In the data rows, the value 500 means zero.
Each row of this table is followed by its label. One hidden rule gives the labels. It looks at one to three of the table's principal directions, none of them among the few with the most spread.
517:473:564:601:534:654:635:487:269:569:454:515:439:580:420:353:329:504:417:509:494:521:633:444:496:467:550:485:316:423:458:493:490:428:453:471:442:394:477:407:588:627:587:659:501:512 JR
492:578:498:529:493:524:488:447:492:602:536:523:469:588:522:518:575:462:499:409:507:444:426:422:421:527:564:540:474:411:435:594:462:508:533:498:587:488:502:558:502:538:437:445:469:618 TZ
535:433:404:462:613:467:525:591:680:367:640:341:577:565:457:601:562:352:578:504:303:476:447:443:574:596:327:517:631:510:679:525:485:455:464:550:549:566:565:640:493:606:537:424:344:499 TZ
469:541:525:552:463:559:497:446:439:570:490:510:479:540:562:419:492:512:389:440:517:524:498:506:422:514:586:533:497:469:400:504:522:461:558:416:512:483:553:454:553:478:467:546:567:549 JR
533:501:444:538:534:485:519:421:515:517:594:398:482:583:574:490:563:395:432:412:368:540:477:369:476:528:489:575:606:345:631:579:511:455:444:588:584:534:595:603:424:586:480:500:475:568 JR
500:668:463:471:323:382:322:402:418:813:547:736:467:449:693:481:677:610:449:473:878:395:377:571:456:474:625:556:586:436:501:532:513:602:694:502:657:529:493:596:476:246:430:311:647:527 TZ
594:554:649:429:423:659:529:462:396:511:390:527:465:443:500:304:498:674:398:366:557:539:560:464:485:431:668:330:355:399:253:502:458:337:580:396:409:462:434:312:582:413:584:663:596:572 TZ
517:442:504:497:508:544:488:576:630:333:533:363:556:627:316:574:369:413:619:563:455:518:487:577:406:486:518:466:460:720:478:358:440:636:539:471:362:353:516:453:520:551:555:519:517:480 JR
625:469:561:455:457:499:606:469:512:452:495:483:547:405:393:447:532:551:410:502:552:613:564:533:547:295:621:519:506:536:572:524:510:537:497:566:471:417:604:412:465:456:610:591:583:437 JR
429:480:506:498:497:481:480:547:483:453:463:520:561:436:524:465:541:564:414:549:520:527:522:567:536:463:502:538:493:527:570:439:555:435:547:454:487:539:498:436:568:423:478:574:584:446 HT
504:549:439:571:560:550:498:450:633:495:371:468:402:403:512:600:544:564:522:343:549:385:550:560:511:626:526:368:377:599:201:512:463:577:549:404:470:608:348:545:594:608:437:404:369:622 TZ
498:505:552:444:448:536:500:508:482:537:427:540:523:338:601:398:550:626:421:497:576:491:513:554:605:531:534:412:490:490:322:511:513:415:573:362:471:551:477:370:549:327:483:531:555:478 JR
610:339:564:438:502:496:568:625:432:314:659:399:604:712:371:385:340:352:584:645:464:663:533:447:483:318:454:536:555:447:999:457:518:416:350:695:386:313:582:457:412:486:779:612:590:293 TZ
470:692:452:431:503:451:412:546:730:506:593:399:568:273:405:660:812:611:488:345:402:421:564:577:617:643:588:388:521:727:339:438:427:548:777:514:591:639:581:605:592:481:457:451:431:707 TZ
427:680:506:476:602:501:402:427:612:478:511:436:503:297:548:583:859:556:462:315:438:532:464:494:516:625:582:460:499:483:460:603:483:323:534:472:539:729:468:543:544:454:491:437:547:629 HT
515:669:440:410:498:404:341:512:641:399:573:389:627:365:523:581:743:628:437:395:297:457:405:440:576:615:435:467:612:561:462:383:471:348:657:490:642:690:570:575:583:478:434:470:496:639 TZ
433:647:500:561:546:452:415:400:361:606:520:479:454:362:614:485:647:554:444:457:532:548:517:439:559:601:522:471:479:383:587:590:497:379:446:568:584:643:513:595:465:476:501:460:578:539 TZ
447:514:542:477:604:472:454:484:560:522:560:464:452:485:556:546:623:402:542:498:513:541:424:455:503:571:434:534:589:394:606:709:502:418:395:542:535:598:518:602:442:468:523:374:459:452 TZ
487:466:494:436:442:420:430:637:563:576:491:631:484:557:364:626:504:603:574:634:555:278:486:478:550:442:385:518:504:536:364:529:426:697:627:575:690:454:428:678:521:564:347:406:262:546 TZ
367:460:525:680:538:524:494:478:351:616:466:535:418:611:675:367:283:381:536:581:656:625:602:582:416:583:482:507:474:453:616:637:572:445:293:421:427:470:503:492:476:473:522:464:563:378 JR
438:417:527:537:368:461:544:562:305:767:503:746:447:629:660:379:290:455:518:642:772:431:515:591:508:457:449:557:526:434:529:563:576:613:525:462:563:384:534:519:490:381:459:453:470:363 JR
439:492:463:533:600:491:440:517:592:433:446:471:437:521:586:546:478:467:524:487:483:513:461:478:442:610:406:483:561:439:552:592:522:433:396:492:496:614:433:604:483:551:443:416:443:477 TZ
483:484:499:503:448:544:541:608:514:601:484:590:410:637:496:504:370:392:483:507:548:387:442:528:450:534:488:542:547:512:400:512:485:660:615:464:494:370:578:557:468:499:372:471:396:503 TZ
480:415:667:416:470:532:511:492:468:571:546:649:507:627:617:408:533:364:570:541:625:561:367:537:405:410:474:626:608:405:541:706:569:390:391:400:489:459:518:387:467:322:584:431:538:342 HT
534:477:459:640:403:596:524:391:444:644:391:630:347:630:637:439:401:422:440:445:761:400:383:558:315:501:643:588:491:463:275:555:516:680:495:359:427:361:421:435:447:421:407:343:548:486 JR
489:435:292:537:364:294:538:468:460:535:400:697:471:371:597:553:343:612:279:646:681:374:299:563:505:413:471:749:629:535:503:206:657:752:618:542:456:476:487:408:509:319:339:365:612:310 TZ
485:553:504:586:377:528:437:553:352:598:493:549:503:687:442:414:369:523:436:557:569:448:562:487:410:423:610:545:413:513:541:390:447:621:618:526:541:294:542:508:489:526:390:621:584:583 TZ
351:413:519:515:652:489:548:527:345:589:629:452:520:514:731:391:512:293:581:586:370:632:543:436:654:676:276:498:585:252:798:718:577:201:252:479:530:652:574:554:435:466:572:515:462:383 TZ
443:496:369:580:583:484:472:622:454:586:564:470:419:615:438:551:365:412:589:633:572:469:608:449:515:596:451:429:488:409:839:557:426:639:462:705:541:437:490:802:370:636:458:471:434:512 TZ
429:439:675:431:669:614:509:619:464:426:592:431:556:586:450:433:573:400:578:578:352:612:551:424:543:541:361:481:520:383:706:742:484:192:340:491:552:566:527:544:526:567:641:594:421:435 HT
545:628:512:423:319:431:393:449:488:584:437:551:471:407:594:446:531:697:348:405:601:444:423:481:491:464:620:438:526:458:284:384:484:565:738:495:545:495:549:472:509:336:370:523:604:590 JR
463:450:364:502:544:440:451:655:610:452:621:443:573:624:429:613:465:379:622:640:485:411:424:527:519:582:366:529:579:574:701:444:461:604:546:534:538:458:525:666:490:531:463:381:415:468 JR
487:535:569:492:566:528:508:495:394:581:622:416:522:493:344:473:562:455:591:559:484:612:656:479:573:459:549:424:393:465:657:588:416:454:451:591:501:444:564:552:472:543:642:588:535:538 TZ
527:563:435:544:565:517:444:411:612:470:542:378:468:536:574:536:597:414:518:354:451:526:451:454:426:610:528:477:547:453:523:558:477:446:455:487:485:576:489:570:473:541:506:406:508:591 JR
533:538:539:334:497:526:477:698:604:487:553:530:597:424:359:529:621:653:497:545:429:395:537:482:642:517:429:394:544:543:449:526:422:433:699:507:661:546:536:613:594:509:487:548:344:575 TZ
439:491:501:465:423:391:406:548:514:574:567:568:550:511:597:513:534:473:532:603:609:463:418:570:526:509:444:573:616:541:564:505:532:560:556:487:563:494:557:525:468:334:446:399:531:418 TZ
508:479:606:488:587:586:516:482:471:477:587:411:528:582:476:480:602:365:631:457:369:568:561:455:522:526:450:460:469:462:557:655:459:349:358:483:522:521:512:513:471:592:622:543:436:532 HT
555:522:550:379:464:483:418:514:539:481:545:484:551:555:492:491:540:488:483:535:474:555:421:460:468:422:484:523:632:448:623:513:469:488:556:533:570:471:616:563:410:462:466:571:578:500 JR
444:461:572:410:398:381:550:526:373:651:652:621:545:502:581:479:551:439:545:562:542:528:511:522:588:416:473:574:592:445:682:548:577:538:536:644:608:483:643:532:424:382:565:528:501:403 HT
490:511:561:478:454:565:565:558:301:570:464:588:507:462:405:401:396:572:485:572:594:525:626:547:558:414:597:429:333:515:562:388:483:514:573:524:408:385:483:392:523:457:574:685:618:471 HT
499:445:493:659:376:569:586:463:139:667:454:669:452:650:544:337:293:499:476:585:673:479:617:533:444:387:592:540:349:440:557:429:538:582:446:510:498:316:453:442:475:534:538:600:585:452 HT
522:593:667:584:442:730:502:448:337:605:196:604:397:425:475:314:434:773:347:412:626:423:652:496:484:468:681:341:186:475:000:562:407:425:567:247:474:439:320:298:648:529:375:673:516:667 TZ
489:616:457:498:601:490:394:485:715:439:585:330:555:415:463:583:717:456:560:425:467:545:468:512:503:629:563:452:529:573:544:584:421:435:499:466:467:580:507:535:499:442:518:374:545:592 JR
461:463:469:605:666:634:666:621:350:516:563:423:520:468:310:397:355:506:505:653:489:590:731:461:608:575:526:398:326:456:740:566:453:368:379:569:420:437:472:505:578:615:700:595:485:458 JR
472:355:529:647:636:638:631:557:368:624:590:519:416:808:475:394:268:255:648:615:590:525:602:439:425:551:421:537:422:349:718:761:487:443:236:513:467:364:430:568:495:652:655:434:362:409 JR
441:453:398:579:538:606:561:611:452:544:434:575:455:573:518:483:398:435:564:530:554:390:535:555:504:607:486:436:399:485:482:482:479:539:505:398:428:451:380:523:517:537:429:488:434:522 TZ
559:465:533:528:448:602:649:564:467:624:379:622:413:471:411:429:339:605:463:504:623:397:634:526:556:463:578:405:362:521:223:563:455:623:564:444:479:377:441:442:558:536:462:531:358:540 JR
439:492:463:583:446:498:487:485:388:527:414:617:402:721:516:466:322:455:449:486:480:490:437:437:283:410:532:627:469:365:506:430:539:554:468:518:471:390:468:504:471:571:349:553:529:530 HT
561:394:598:438:470:502:612:490:379:506:579:453:545:552:424:411:457:436:463:565:438:603:551:459:576:323:489:541:500:417:621:513:515:490:479:577:502:392:650:446:461:509:610:666:530:423 JR
431:554:340:695:462:459:484:251:501:601:319:557:369:304:791:531:538:594:384:301:607:420:524:613:470:659:583:504:443:566:134:396:613:579:501:332:437:691:332:399:573:468:364:358:542:580 TZ
453:528:555:524:582:587:516:318:463:499:623:369:553:435:722:395:719:358:529:359:522:717:449:533:452:616:621:470:529:399:623:659:565:216:348:385:398:638:528:366:491:334:734:459:724:457 JR
564:410:623:507:512:591:685:624:390:498:539:504:582:490:254:441:408:531:532:634:490:463:677:522:671:404:487:479:331:650:472:510:456:516:493:518:500:350:519:377:608:588:677:615:382:435 TZ
512:488:439:570:496:507:512:450:524:479:546:489:519:608:481:544:503:358:522:510:527:527:423:536:377:458:572:637:545:558:631:472:514:603:454:506:457:407:536:485:426:506:505:446:592:476 TZ
489:474:638:466:643:654:557:460:509:457:596:334:494:558:592:362:635:332:481:347:383:670:498:440:489:580:500:445:522:310:565:732:518:159:384:393:427:593:575:444:552:476:687:559:516:495 TZ
527:561:349:477:452:414:374:444:694:454:500:459:485:438:714:611:663:441:528:342:536:432:356:580:478:630:497:465:667:556:491:421:526:586:588:463:487:630:490:596:404:391:397:332:540:542 TZ
470:475:389:496:531:382:425:569:578:522:608:431:542:520:554:541:535:447:565:559:459:484:542:490:603:579:363:478:607:465:696:525:493:502:490:570:587:567:542:677:461:505:459:423:415:506 JR
539:480:482:483:526:505:471:552:573:398:523:382:589:473:497:494:533:565:502:516:396:454:505:446:598:577:411:428:508:525:455:486:462:403:510:462:557:559:474:505:565:530:508:493:425:534 JR
529:550:528:352:628:474:405:559:687:389:685:275:616:424:437:534:746:479:599:484:416:591:462:420:609:586:457:367:565:426:713:636:410:287:496:564:517:622:536:595:510:420:656:439:508:530 JR
439:401:379:459:553:326:383:696:637:314:606:415:619:654:416:635:373:410:639:732:331:467:386:473:511:535:200:579:668:565:771:381:500:529:453:581:566:501:553:677:485:564:423:407:381:394 TZ
Which label does each new row get?
556:585:455:560:474:479:605:374:508:505:450:524:462:375:432:586:521:558:393:351:417:482:553:502:488:463:619:575:448:639:367:364:537:625:556:575:488:515:530:428:521:619:486:545:504:589 -> HT
486:568:535:476:497:478:444:546:543:462:482:429:471:488:457:509:482:506:480:459:407:549:546:487:503:512:506:439:517:521:490:482:462:507:543:544:487:488:598:556:457:526:430:574:492:555 -> JR
503:380:404:456:502:320:481:629:647:451:689:450:580:643:435:642:426:399:604:663:367:412:426:439:552:517:244:622:715:553:670:487:516:623:493:658:669:489:608:707:478:590:475:347:265:425 -> JR
520:583:475:564:463:541:420:373:476:450:417:446:457:512:500:509:535:603:429:371:519:497:470:494:362:482:623:452:401:508:325:383:477:511:570:455:478:521:427:491:566:558:475:524:596:616 -> TZ
568:594:516:565:560:632:493:331:574:509:568:323:524:461:491:464:698:435:530:314:510:607:567:534:448:565:704:412:417:554:416:591:429:409:465:384:413:516:493:411:525:492:649:477:622:641 -> JR
640:579:458:453:492:623:449:446:620:393:423:374:448:531:471:492:513:538:451:309:406:458:438:409:409:555:604:369:469:460:312:389:397:493:607:438:396:478:434:470:481:551:444:560:547:681 -> TZ
624:528:517:359:490:458:526:392:669:442:573:452:492:474:576:530:566:389:524:340:468:635:374:482:422:462:553:509:686:463:603:533:538:485:476:563:414:537:617:469:373:409:601:460:593:466 -> TZ
473:506:407:355:562:378:398:562:791:355:559:346:616:347:595:613:679:489:573:465:386:532:405:553:625:626:366:388:664:538:557:489:500:421:569:441:507:700:557:589:496:382:442:419:478:508 -> TZ
489:559:408:576:521:529:548:621:525:518:469:510:500:509:327:549:355:550:515:519:393:431:674:527:533:563:494:436:410:661:440:387:440:601:577:512:519:434:519:574:562:687:415:571:368:625 -> JR
699:471:627:347:358:552:598:395:483:551:490:569:522:422:471:433:552:564:467:469:639:532:442:502:521:292:662:479:524:485:370:541:473:600:570:509:484:377:560:347:400:361:601:564:608:463 -> TZ
578:602:329:492:501:375:392:308:746:369:520:318:531:351:633:658:701:517:457:293:415:513:354:497:470:599:533:490:640:579:451:367:519:552:561:511:503:689:521:553:460:484:448:361:587:602 -> JR
526:442:414:603:355:479:498:540:468:488:357:592:432:601:473:519:261:537:496:542:645:373:528:613:416:421:551:506:419:656:363:280:507:799:588:486:415:325:424:472:485:527:374:496:498:480 -> TZ
565:509:502:437:538:573:591:631:642:453:458:496:493:441:334:582:485:519:603:441:338:403:605:517:605:563:446:355:451:640:271:512:412:547:552:459:498:488:492:534:527:638:464:523:253:614 -> TZ
513:431:557:536:427:531:539:584:358:653:566:537:483:653:429:381:291:465:524:660:626:528:660:522:516:418:521:474:477:487:612:554:463:618:512:567:537:295:600:558:452:518:544:585:484:452 -> JR
372:544:492:474:645:494:395:634:444:609:688:401:560:521:519:494:645:411:665:610:469:546:628:459:664:670:371:350:500:359:857:707:411:324:450:578:640:606:540:777:456:527:553:505:442:545 -> TZ
543:349:633:511:462:649:662:595:384:481:367:626:402:730:402:374:170:457:478:551:469:447:507:444:398:377:457:547:405:434:298:517:511:518:436:424:407:289:455:352:546:603:481:620:362:431 -> TZ
662:535:677:345:470:581:623:452:451:566:548:466:542:323:316:465:709:635:413:447:449:509:587:409:690:343:606:418:435:458:345:623:404:480:615:582:625:472:614:466:500:528:620:658:450:588 -> JR
487:441:421:554:546:497:553:451:593:501:492:491:471:471:591:522:483:434:542:478:574:497:450:547:479:582:495:510:525:501:453:561:543:514:413:425:418:546:427:457:513:445:528:342:477:446 -> JR
475:598:559:496:387:482:487:401:355:509:388:568:518:284:555:442:603:701:294:418:529:507:506:562:545:424:634:523:415:567:312:309:567:465:652:444:478:559:514:311:591:381:472:636:683:515 -> HT
617:502:617:474:591:716:569:476:480:289:440:343:528:590:287:443:490:547:497:383:265:564:550:362:425:433:555:385:312:460:365:481:402:302:443:448:434:457:427:396:597:726:624:715:479:631 -> HT
435:517:500:558:568:566:548:442:453:521:496:508:476:500:526:507:546:420:503:456:413:529:482:485:455:565:519:557:472:469:455:551:520:423:415:434:472:536:487:450:501:539:495:499:508:531 -> HT
496:619:437:514:548:426:367:562:619:495:580:341:492:509:326:586:503:564:513:531:440:517:607:420:504:550:525:412:501:528:622:499:375:585:574:680:575:480:564:726:470:613:441:494:460:641 -> JR
465:402:377:485:527:380:543:729:691:481:629:537:554:629:336:690:404:371:644:682:434:345:457:518:546:532:316:620:634:649:646:501:480:733:534:623:603:410:563:693:471:595:411:335:233:446 -> TZ
554:535:413:445:484:421:472:403:701:457:427:483:416:403:467:650:504:512:457:415:430:475:405:501:438:490:522:546:608:569:315:391:497:692:571:523:434:527:520:506:422:512:356:435:492:561 -> TZ
429:646:629:533:532:584:475:445:233:636:457:544:425:384:494:433:643:609:415:441:498:519:625:428:573:520:583:426:333:377:473:589:458:362:511:559:590:573:486:544:507:563:515:652:549:597 -> HT
462:666:395:489:653:437:406:346:631:490:555:438:543:304:583:645:853:529:497:359:365:548:435:408:515:636:504:539:579:422:625:607:499:325:422:542:619:790:447:612:471:546:471:397:547:641 -> HT
340:497:466:423:577:460:335:722:607:486:541:599:549:584:500:642:598:451:713:629:458:322:386:534:523:662:256:493:561:532:521:557:459:437:530:418:614:607:375:679:549:490:372:339:305:502 -> HT
497:458:633:509:457:559:501:465:287:496:388:608:461:589:523:372:383:557:452:527:481:521:506:441:438:384:467:547:408:393:413:475:537:375:412:443:482:455:426:362:538:526:503:636:538:453 -> HT
476:493:615:451:641:537:549:351:472:456:582:327:572:347:589:434:696:466:480:421:339:713:533:451:606:545:459:451:509:384:533:665:543:178:351:431:507:704:579:418:553:489:684:582:564:480 -> TZ
